(in the rows, 128 means zero)
A single turn carries every row of the set below to another of its rows. Some are shown first; where does it send the rows asked next?
q_716: [133 182 116 95 156 175 118 128 185 117 96 118 119 141 94 136 144 129 145 151 92 122 130 106 137 129 124 149 85 168 162 154 127]
q_589: [151 181 149 110 100 131 96 141 189 148 130 91 141 140 94 135 172 151 164 134 106 164 121 111 142 122 142 128 85 153 159 104 116]
q_503: [153 187 119 150 87 126 124 136 137 123 135 155 155 124 128 110 148 136 151 173 113 158 130 83 136 109 122 100 101 127 130 129 103]
q_555: [143 156 106 153 145 119 133 116 137 76 126 94 146 113 161 121 155 121 117 128 120 146 139 78 147 144 95 131 120 144 138 150 69]
q_7: [146 175 107 114 117 137 127 109 173 116 125 104 137 163 182 105 177 142 143 126 95 128 165 90 131 160 104 100 94 143 169 147 151]
q_586: [120 153 132 97 127 140 131 137 164 92 92 112 146 128 179 99 172 125 128 117 73 109 118 92 135 119 120 134 100 116 139 195 91]
q_431: [163 162 127 145 67 124 130 135 186 108 116 84 129 140 162 108 156 150 111 102 111 157 115 79 103 121 146 95 103 145 133 123 111]
q_744: [115 167 128 80 124 120 145 118 178 147 82 131 138 97 138 127 166 164 141 100 99 165 104 91 139 137 152 138 108 144 104 159 111]
q_381: [136 165 97 119 107 140 108 119 156 94 132 84 129 138 130 143 139 104 116 129 123 146 172 77 166 120 105 114 103 172 159 124 98]
q_157: [126 178 119 160 148 168 99 137 188 110 120 124 125 160 149 125 143 128 106 146 98 179 134 71 92 118 105 137 105 132 163 157 128]
q_221: [140 144 165 122 127 100 124 149 183 96 94 149 104 136 140 93 208 124 134 137 90 171 107 93 109 103 104 126 92 158 151 133 113]
q_338: [116 137 164 146 135 144 149 130 150 150 111 104 166 107 108 130 157 124 124 105 126 143 111 79 155 102 147 153 93 153 135 153 121]
q_822: [78 143 137 111 140 146 144 136 171 110 98 112 130 139 127 127 151 137 137 89 76 153 123 116 90 143 114 126 102 164 175 103 111]
q_520: [100 195 154 132 120 148 111 118 149 114 117 127 165 113 89 117 168 132 150 145 133 170 145 90 106 139 115 136 82 161 144 111 132]
q_373: [129 199 133 125 144 147 146 115 139 119 112 146 160 127 115 89 150 122 116 161 113 132 118 110 157 135 94 146 108 154 139 166 111]
q_774: [108 135 131 176 134 139 101 145 174 105 123 123 127 123 106 132 157 93 134 135 118 142 119 78 128 93 121 106 85 119 150 140 138]
q_902: [103 143 155 88 134 158 139 131 165 123 105 117 119 135 135 112 118 142 158 109 92 179 118 96 116 127 119 102 97 168 177 131 166]
q_460: [143 170 114 129 130 142 164 110 188 124 119 109 113 130 182 87 155 147 177 137 89 159 127 79 112 136 94 128 83 148 162 141 148]
q_816: [136 158 139 94 68 119 122 143 190 140 118 104 105 149 148 105 140 140 114 126 135 173 120 85 123 113 140 113 118 119 124 141 144]
q_19: [129 127 157 123 131 104 119 159 183 89 110 149 106 146 121 93 201 119 119 136 83 177 118 87 115 113 118 125 97 157 153 128 121]
q_266: [133 149 171 78 115 120 142 146 169 114 91 137 131 129 169 124 167 106 132 137 100 135 132 112 133 106 105 119 97 138 159 202 129]
q_684: [115 171 116 71 112 138 145 145 169 144 86 135 152 90 139 122 166 164 133 91 98 150 136 89 147 148 155 122 111 153 138 144 105]
q_534: [98 171 109 132 151 140 109 113 141 95 104 98 146 109 143 143 152 124 127 113 110 160 150 68 133 140 102 146 103 174 136 128 67]
q_767: [154 160 133 110 53 123 122 139 192 123 127 96 116 140 145 98 147 144 118 126 126 175 117 83 113 110 141 107 110 121 132 131 124]
q_8: [124 129 117 109 137 129 112 145 137 78 123 99 138 106 98 134 147 112 125 118 124 145 153 87 168 133 114 110 120 155 158 123 92]
q_489: [125 193 143 135 121 136 124 124 179 164 121 107 178 131 170 156 156 151 135 119 96 187 123 105 123 128 117 141 107 120 147 165 98]
q_532: [94 151 153 92 138 159 131 130 164 127 91 111 123 130 119 114 130 142 150 105 87 169 116 105 101 140 111 110 101 177 180 116 143]
q_964: [131 141 145 111 111 119 129 155 195 66 125 147 120 151 105 98 185 113 105 123 81 171 126 86 137 136 137 104 103 156 151 127 115]
q_616: [147 180 107 136 124 136 148 109 194 133 125 103 116 137 188 102 158 141 159 134 90 147 148 82 115 143 96 113 88 147 169 151 153]
q_786: [132 160 133 102 115 130 120 127 140 116 126 73 162 112 132 144 151 118 140 117 113 139 160 79 193 136 116 118 112 157 145 143 82]
q_853: [122 174 105 157 121 144 134 91 158 156 129 111 139 138 156 147 149 118 132 125 113 136 125 111 154 78 115 127 99 137 165 149 126]
q_205: [117 169 127 88 120 113 149 119 187 145 76 128 119 113 137 121 166 161 148 118 108 163 95 88 123 141 136 143 104 138 89 144 113]
q_643: [194 146 122 118 120 137 135 158 166 106 122 113 134 113 121 111 169 146 145 172 111 125 123 113 153 114 142 127 100 122 159 161 117]
q_343: [140 131 158 146 158 139 132 160 151 103 105 136 162 108 129 129 160 152 106 132 104 192 99 99 112 123 139 132 122 127 146 162 108]
q_85: [121 162 125 156 116 109 116 132 147 98 135 92 146 117 141 132 158 122 133 118 102 181 139 68 147 134 109 121 117 154 138 105 54]
q_590: [136 146 153 80 121 131 146 134 161 108 89 128 139 136 170 117 166 112 133 148 86 117 126 110 131 116 104 127 96 129 148 205 114]

q_460 -> q_266
q_684 -> q_822
q_774 -> q_503
Where do these go?
q_767 -> q_616
q_85 -> q_381
q_589 -> q_157

A single turn carries every row of the set below to another of its rows. Some are shown first; where does it send the rows asked next?
q_862: [148 188 150 154 117 127 133 153 167 162 102 118 113 120 118 114 99 147 149 170 107 110 165 168 154 115 94 109 120 104]
q_6: [151 136 137 160 99 164 139 155 154 146 156 138 146 175 110 137 134 155 149 128 122 128 120 165 163 121 76 142 130 103]
q_778: [106 160 111 113 106 174 160 161 159 171 118 122 141 124 163 144 135 109 115 143 106 103 155 163 173 85 51 102 103 120]
q_865: [140 149 139 157 125 164 120 166 150 159 137 119 118 172 132 138 169 89 157 139 109 92 158 151 153 119 57 154 120 86]
q_270: [135 172 110 120 110 156 122 110 135 99 125 113 118 121 154 156 118 136 153 148 71 96 153 148 179 117 77 137 128 136]
q_468: [128 192 102 107 114 148 120 169 132 128 150 155 148 165 108 163 95 117 151 122 138 84 177 142 129 122 102 140 135 119]
q_277: [97 162 127 131 105 145 174 146 166 138 141 123 167 116 144 132 116 98 132 147 112 119 146 173 135 124 33 127 141 106]
q_978: [142 197 113 116 103 177 127 119 138 123 131 150 131 156 103 128 139 158 142 132 87 139 129 160 189 111 67 118 127 104]
q_440: [128 183 163 78 137 169 113 185 147 160 109 164 108 149 109 154 98 103 149 145 86 133 163 168 156 109 94 129 98 70]
q_345: [115 176 146 86 103 135 158 190 110 201 132 126 126 148 108 141 138 109 160 159 95 99 158 156 165 141 83 151 110 92]
q_262: [127 214 149 134 95 153 165 148 161 161 131 140 150 119 103 125 122 102 171 163 102 122 168 179 131 121 76 138 133 106]
q_562: [99 161 129 119 148 90 153 161 102 140 146 126 139 121 125 144 97 113 141 173 108 95 144 139 148 136 67 136 118 107]
q_69: [72 143 134 108 96 180 148 157 118 123 95 164 153 137 102 114 112 144 156 158 105 133 139 156 155 134 72 121 95 112]
q_406: [112 166 135 135 116 155 153 165 125 172 90 127 121 122 149 134 140 171 136 146 110 124 167 150 151 118 79 86 105 121]
q_180: [131 158 136 94 119 116 133 123 106 174 165 126 130 137 149 135 126 98 152 144 90 124 147 188 153 139 114 109 90 77]
q_302: [159 138 142 148 102 140 134 163 155 155 157 126 155 176 98 145 130 132 145 112 121 126 118 144 139 125 73 125 113 107]
q_573: [140 149 139 157 116 150 116 162 137 155 128 113 132 174 124 143 158 62 145 133 111 99 168 128 136 108 67 137 101 96]
q_972: [137 161 116 96 102 153 119 103 140 110 102 111 115 131 144 148 101 122 161 136 64 110 140 155 167 113 85 117 132 134]
q_392: [121 168 95 150 117 166 136 138 96 134 131 115 117 146 149 151 146 96 142 143 98 77 172 159 138 146 86 133 137 112]
q_606: [98 176 116 107 128 154 133 149 134 130 125 159 144 120 110 136 97 92 148 181 95 94 148 148 180 79 79 134 78 127]
q_182: [115 124 144 104 88 145 131 182 162 163 104 118 126 152 112 108 90 128 135 160 102 100 130 174 187 135 75 135 106 82]
q_607: [105 173 146 120 131 174 142 151 145 95 138 137 132 149 108 159 104 95 141 139 108 134 144 160 159 127 88 83 60 85]
q_882: [129 129 130 81 94 149 108 157 133 162 128 144 129 169 153 141 112 164 164 116 120 104 163 149 139 112 99 151 144 117]
q_427: [123 137 160 120 94 194 158 165 138 116 128 119 147 168 133 139 96 111 132 152 78 132 153 159 147 131 110 106 74 81]
q_357: [95 174 126 81 100 157 118 162 89 153 126 179 151 128 141 147 119 103 122 127 111 148 180 162 161 130 81 118 92 92]
q_557: [112 119 158 105 118 130 114 167 131 129 117 150 118 128 149 163 61 135 133 139 122 142 154 167 166 121 93 123 108 98]
q_33: [152 187 120 92 99 164 129 125 146 143 127 142 135 163 92 135 129 147 153 111 82 142 113 158 166 118 71 102 123 110]
q_547: [118 161 97 82 95 179 106 152 129 138 115 158 141 187 139 105 104 118 119 125 110 107 170 144 154 97 77 127 143 90]
q_46: [117 156 104 138 107 159 130 123 90 127 106 115 121 148 147 148 130 79 145 140 97 97 174 147 127 132 96 118 132 122]
q_938: [118 156 142 104 128 146 138 186 118 142 139 161 163 137 123 150 83 126 135 140 91 123 153 172 101 166 98 134 118 81]
q_871: [129 182 123 85 139 118 84 160 153 150 125 139 111 169 120 136 125 130 160 118 124 95 168 141 146 120 69 137 136 85]
q_995: [112 166 147 105 138 121 132 128 135 126 166 133 126 120 132 172 118 99 174 136 114 129 142 171 159 127 95 103 67 103]
q_567: [115 159 134 98 108 159 111 161 153 89 126 142 156 165 144 141 101 117 155 131 109 107 181 111 139 103 58 155 133 114]
q_77: [130 152 141 87 117 131 96 172 160 139 140 144 166 121 157 142 91 84 127 150 78 108 167 157 159 118 69 152 81 88]
q_651: [136 138 166 97 103 151 138 145 126 158 133 109 136 161 160 111 123 105 142 157 59 134 156 163 152 135 100 120 91 57]

q_262 -> q_862
q_557 -> q_357
Where do these go?
q_392 -> q_865
q_562 -> q_345
q_607 -> q_995
q_33 -> q_972
q_547 -> q_567

A single turn carries every row of the set below to another of its rows. Some are shown first; where does it send the rows asked next?
q_996: [108 115 82 128 137 139 134 145 127 151 116 150]
q_491: [122 128 157 121 149 97 172 97 108 128 120 118]
q_102: [111 124 121 112 159 135 129 131 146 116 152 142]
q_465: [107 124 126 135 133 132 155 130 160 109 131 164]
q_295: [153 148 155 113 133 99 176 101 110 157 122 129]
q_396: [113 149 110 151 141 121 162 132 128 163 150 175]
q_228: [115 118 136 108 120 178 142 114 103 172 145 152]
q_44: [108 148 140 119 138 142 160 132 122 158 174 168]
q_181: [132 146 133 116 130 144 150 154 152 136 147 170]
q_622: [98 131 92 127 133 137 122 136 97 151 148 144]
q_732: [140 125 123 126 102 170 145 137 129 163 112 168]
q_212: [134 102 130 130 118 135 133 85 101 114 125 109]
q_424: [92 124 82 145 131 130 134 132 110 147 128 151]
q_582: [140 135 156 113 141 98 173 89 113 141 119 119]
q_481: [139 143 160 112 147 103 180 113 98 161 129 130]
q_93: [117 121 118 153 93 154 134 116 126 118 110 160]
q_308: [144 122 124 155 84 138 143 108 113 131 99 129]
q_625: [162 154 154 116 133 101 169 136 115 145 115 136]
q_417: [145 138 152 125 134 95 161 120 124 111 105 125]
q_200: [163 152 154 115 127 96 164 111 118 139 113 128]
q_541: [137 110 143 107 116 163 148 99 94 173 132 115]
q_25: [170 126 124 132 108 142 161 117 102 182 117 142]
q_705: [168 129 121 148 93 129 134 116 110 124 110 132]
q_671: [138 99 133 115 132 148 159 86 93 172 133 119]
q_361: [123 158 118 138 134 124 128 144 127 124 161 161]
q_95: [101 113 114 125 166 133 163 120 146 156 141 157]
q_283: [112 122 91 110 139 146 121 150 114 154 136 144]
q_756: [150 140 155 115 132 95 162 99 122 123 111 119]
q_950: [162 118 128 127 99 154 156 122 116 174 102 135]
q_367: [83 127 133 138 142 131 165 106 131 131 158 160]
q_210: [91 113 133 134 111 161 131 93 99 129 141 143]
q_271: [121 113 137 135 102 144 134 85 91 129 129 110]

q_705 -> q_212
q_481 -> q_625
Where do these go?
q_181 -> q_465
q_93 -> q_210
q_95 -> q_396
q_308 -> q_271
q_622 -> q_283
q_200 -> q_756

A single turn carries every row of the set below to another of its rows. Some are shown first; where does it send the rows asked next?
q_466: [125 128 142 74 139 125 159 144 134 76 157 90]
q_62: [166 119 150 82 143 161 129 148 113 55 108 125]
q_304: [138 70 115 129 124 146 143 150 115 98 125 116]
q_96: [154 139 111 64 153 108 115 115 129 71 148 115]
q_848: [161 123 133 118 149 129 117 131 162 108 101 142]
q_502: [130 120 128 94 123 134 143 130 123 49 161 81]
q_923: [147 149 95 89 152 112 114 132 110 106 154 119]
q_160: [142 73 135 123 127 150 134 124 151 103 114 96]
q_980: [177 130 147 76 131 144 129 141 99 60 115 131]
q_213: [153 117 115 98 162 131 96 168 128 117 131 102]
q_594: [156 118 171 115 112 162 129 110 126 95 134 132]
q_717: [149 79 131 99 154 167 116 142 142 82 107 113]
q_753: [124 113 97 110 117 118 154 106 104 95 143 129]
q_680: [165 115 119 138 133 137 101 117 151 81 104 131]
q_787: [157 133 95 90 167 126 106 160 110 95 134 113]
q_60: [176 143 166 94 128 137 108 146 134 98 154 98]
q_166: [147 129 141 88 163 125 143 142 154 105 107 141]
q_139: [166 127 165 100 106 166 116 126 121 103 133 129]
q_337: [129 86 115 129 110 132 150 122 114 109 146 122]
q_548: [173 141 125 93 120 114 152 137 108 73 97 83]
q_813: [137 85 134 123 123 140 142 84 132 88 134 114]
q_151: [122 95 109 111 115 118 146 103 102 83 140 127]
q_232: [162 107 112 109 159 140 103 174 121 109 137 106]
q_511: [142 68 118 128 137 142 129 151 117 94 111 109]
q_475: [154 125 128 97 109 161 144 127 109 72 82 115]
q_612: [137 106 108 103 120 107 155 88 130 75 124 102]
q_141: [168 149 121 84 125 114 136 150 128 67 103 81]
q_984: [166 145 151 105 125 149 132 95 92 77 131 114]
q_985: [161 106 138 83 159 153 93 150 150 99 138 110]
q_812: [148 124 126 105 109 139 157 114 121 65 83 114]
q_117: [124 124 94 94 114 94 144 119 116 101 140 107]
q_620: [161 138 144 118 94 136 137 123 129 116 115 81]
q_773: [134 145 106 81 140 107 114 121 111 107 160 119]
q_98: [164 156 141 94 130 135 123 98 105 60 136 122]
q_570: [159 147 141 117 95 116 136 113 141 109 129 88]
q_689: [158 110 108 141 113 135 106 119 143 60 120 99]
q_65: [172 123 140 88 101 133 135 167 136 100 100 98]
q_817: [152 89 129 116 163 155 99 153 112 99 130 120]
q_58: [185 144 162 97 115 120 123 137 119 105 150 97]
q_609: [142 137 96 75 164 120 108 149 111 93 128 115]
q_256: [133 139 87 97 126 101 141 120 113 107 144 113]
q_334: [144 114 119 125 110 137 118 119 132 52 155 82]
q_979: [133 75 128 134 113 130 135 122 118 108 143 113]
q_696: [132 133 152 71 159 127 155 142 142 96 141 123]
q_23: [160 127 113 63 157 119 106 155 148 87 128 98]
q_36: [153 80 122 122 150 157 114 160 112 98 136 122]
q_191: [147 133 115 87 125 92 132 97 139 92 155 98]
q_267: [161 111 150 105 108 140 142 162 148 102 101 91]

q_502 -> q_166
q_717 -> q_612
Where do these go?
q_267 -> q_570
q_337 -> q_923
q_151 -> q_609
q_65 -> q_620

